Each named move below is a turn or a mirror, shown by a few rows before and after it. Which moves, in which order, take the first row of each later pair to the second? The first pair is answered.
Silis (before -> after):
[-1.678, -0.398, 0.105, -2.315, -0.799, 0.610, -1.075, -2.186, -1.276, -0.011, -0.563, -2.145, -0.640, -2.103, -0.011, -0.861, -1.504]  ->  [-1.266, 0.030, 0.287, -1.906, -0.884, 0.564, -0.713, -0.996, -1.597, 0.449, -0.496, -2.086, -0.909, -3.282, 0.501, -0.732, -1.327]
[-0.422, -1.687, 1.141, -1.650, 0.401, 1.060, -0.218, 2.309, 0.612, 0.258, 0.788, -2.718, -0.013, 1.200, -0.199, 4.173, 0.958]  ->  [-0.291, -1.633, 0.945, -1.562, 0.103, 1.129, -0.233, 2.776, 0.645, 0.349, 0.671, -2.611, -0.145, 0.744, -0.186, 4.145, 1.155]
[-1.407, 0.491, 3.555, -4.163, -2.311, 1.532, 2.666, 2.707, 0.256, 1.129, 0.349, -1.545, -1.193, -2.264, -0.014, 3.502, -0.775]  ->  [-2.762, -1.085, 3.597, -5.198, -1.277, 1.419, 1.696, -0.310, 0.883, -0.785, 0.364, -2.315, -0.440, 1.433, -1.206, 2.767, -1.486]
[0.222, -1.254, -1.830, -0.675, 1.617, 0.583, -1.243, -1.935, 0.431, -1.389, -0.866, -0.957, 0.209, 1.295, -1.213, -0.240, -0.374]  ->  [1.952, 0.328, -1.739, 0.527, 0.426, 0.712, -0.016, 1.436, -0.391, 0.602, -0.731, -0.142, -0.922, -2.795, 0.358, 0.533, 0.932]
Gekeg (before -> after):
[1.898, -0.025, -2.808, 0.300, 0.346, 0.061, -0.225, 1.026, 1.470, -0.382, 0.038, -0.623, 0.392, 0.868, 0.568, 1.216, 1.058]  ->  [0.885, 0.239, -2.605, 1.107, 1.061, 0.333, -0.335, -1.771, -1.150, -0.002, -0.176, 1.165, 0.015, -1.309, -0.846, -0.841, 0.323]
[-0.776, -0.509, -0.667, -0.083, -0.072, -0.977, -0.258, -1.055, 0.466, -0.906, 0.194, 0.082, 1.498, 1.082, -0.075, -0.443, -0.831]  ->  [0.684, 0.166, -1.278, 0.985, -0.719, -1.114, 0.117, 1.125, 0.635, -0.015, 0.063, 0.240, 1.188, -0.425, 0.911, 0.102, -0.006]
[0.052, -0.842, 2.381, 0.305, -0.388, -0.040, -0.588, -0.256, -1.835, 1.570, 0.650, -0.462, -1.874, -0.935, -0.450, 0.063, -0.134]  ->  [-0.403, -1.332, 2.564, -0.650, -0.476, -0.077, -0.669, 0.169, -0.385, 0.903, 0.647, -1.624, -1.606, 1.224, -0.297, 0.941, -0.290]
[0.013, 0.253, 0.013, 2.768, -0.805, -1.055, 0.181, 1.896, 0.409, 0.205, 0.136, 0.693, 1.244, 0.596, 1.310, 0.057, 1.612]  ->  [-1.488, -0.303, 0.727, 2.314, -0.072, -0.834, -0.194, -1.371, -1.331, -0.186, 0.088, 1.392, 1.401, 0.721, -0.291, -1.557, 0.483]
daf (before -> after):
[-0.097, -0.611, -1.267, -1.301, 1.164, -0.121, -0.806, -1.691, -0.121, -0.531, -0.435, -0.413, -0.133, 1.729, -0.824, -0.299, -0.542]  ->  [-0.653, -0.516, -0.704, -1.439, 0.838, -0.034, -0.613, -1.944, -0.339, -0.412, -0.200, -0.465, -0.190, 1.965, -0.881, -0.399, -0.788]
[-0.001, 1.894, -0.601, 1.095, -1.189, -0.222, -0.651, 0.811, -0.359, -0.631, 2.279, 0.281, 0.966, -1.725, 0.547, -0.472, 1.109]  ->  [0.728, 1.831, -1.164, 0.682, -0.930, -0.288, -0.752, 0.848, -0.373, -0.674, 1.762, 0.173, 0.649, -2.244, 0.336, -0.435, 1.175]
[2.077, -0.895, -1.913, 0.125, 1.235, -0.392, -0.349, 1.181, 2.079, -0.396, -0.556, -1.028, 0.562, 2.539, 0.919, 0.781, 0.669]  ->  [2.463, -1.150, -1.859, -2.510, 1.235, 0.353, -0.083, 0.082, 0.937, 0.235, -1.576, -1.529, -0.639, 0.398, -0.515, 1.338, -0.435]
[-1.032, 0.537, 1.043, 0.060, 0.001, -0.780, -1.896, -0.219, 1.491, -1.002, 0.052, -0.170, 0.882, 0.731, 0.555, 1.046, -0.310]  ->  [0.162, 0.481, -0.130, 0.344, 0.313, -0.896, -2.031, -0.035, 1.820, -0.934, -0.699, -0.252, 0.856, 0.562, 0.631, 1.280, 0.184]

Between the rows of a pair lie 2 to 3 moves.
[0.487, 0.025, 1.948, -3.175, -1.605, 0.461, 1.619, 3.769, 2.318, 0.900, 0.043, -2.549, -0.614, -0.023, 0.873, 3.429, -0.387]  ->  [-4.208, -0.114, 4.600, -0.431, -1.571, 0.050, 1.098, 0.672, 0.667, -0.231, 2.322, -0.650, 0.717, 2.478, 0.700, 0.659, -1.346]
Gekeg, daf, Gekeg
[1.765, -0.823, -0.408, -3.902, -1.128, 0.641, 0.419, 1.511, 1.014, 0.753, -0.877, -2.090, -0.557, -2.032, -0.370, 2.517, -0.302]  ->  [-2.298, -0.817, 2.724, -3.530, -1.912, 1.252, 0.777, -0.567, -0.780, 0.249, 0.730, -0.903, -0.267, -1.266, -1.104, 1.175, -1.794]
daf, Gekeg, Gekeg
[-2.702, 0.186, 2.629, 0.580, -0.240, 0.379, 0.801, -0.022, -1.210, 0.461, 1.711, 1.149, -0.608, -0.660, 0.425, 0.448, -0.419]  ->  [-2.950, -0.135, 2.842, 0.056, -0.382, 0.384, 0.701, -0.177, -0.740, -0.218, 1.588, 0.712, -0.244, 0.497, 0.326, 0.839, -0.503]
Gekeg, Gekeg, Gekeg
[-0.212, -1.624, 0.524, -1.713, -0.742, 1.059, -0.697, -0.259, 0.960, -0.932, -0.237, -1.273, -1.320, 1.630, -0.181, 1.503, -0.363]  ->  [1.098, -0.935, 0.155, -1.104, -1.199, 0.843, -0.133, 1.791, 1.410, -0.208, -0.233, -1.064, -1.437, 0.471, 0.794, 2.094, 0.320]
Gekeg, Gekeg, Gekeg
[-1.742, 0.403, 3.450, -2.815, -2.315, 0.979, 1.334, 2.809, 1.205, 0.117, 1.249, -1.567, -0.014, 0.197, 0.128, 2.849, -0.366]  ->  [-0.875, 1.783, 2.591, -0.386, -1.890, 0.584, 1.670, 2.556, -1.594, 1.606, 0.980, 0.814, -0.838, -4.363, 0.137, 1.146, 0.416]
Silis, Gekeg
[2.035, -0.220, -1.736, 0.803, 0.496, -0.489, 0.114, 1.867, 0.629, 0.783, -0.928, -0.784, -0.289, 0.626, 0.497, 1.278, 0.754]  ->  [0.881, -1.168, -0.840, -2.101, 0.763, 0.166, 0.268, -0.649, 0.084, 0.088, -1.405, -1.434, -0.348, 1.071, -1.180, 1.521, -0.730]
daf, Silis
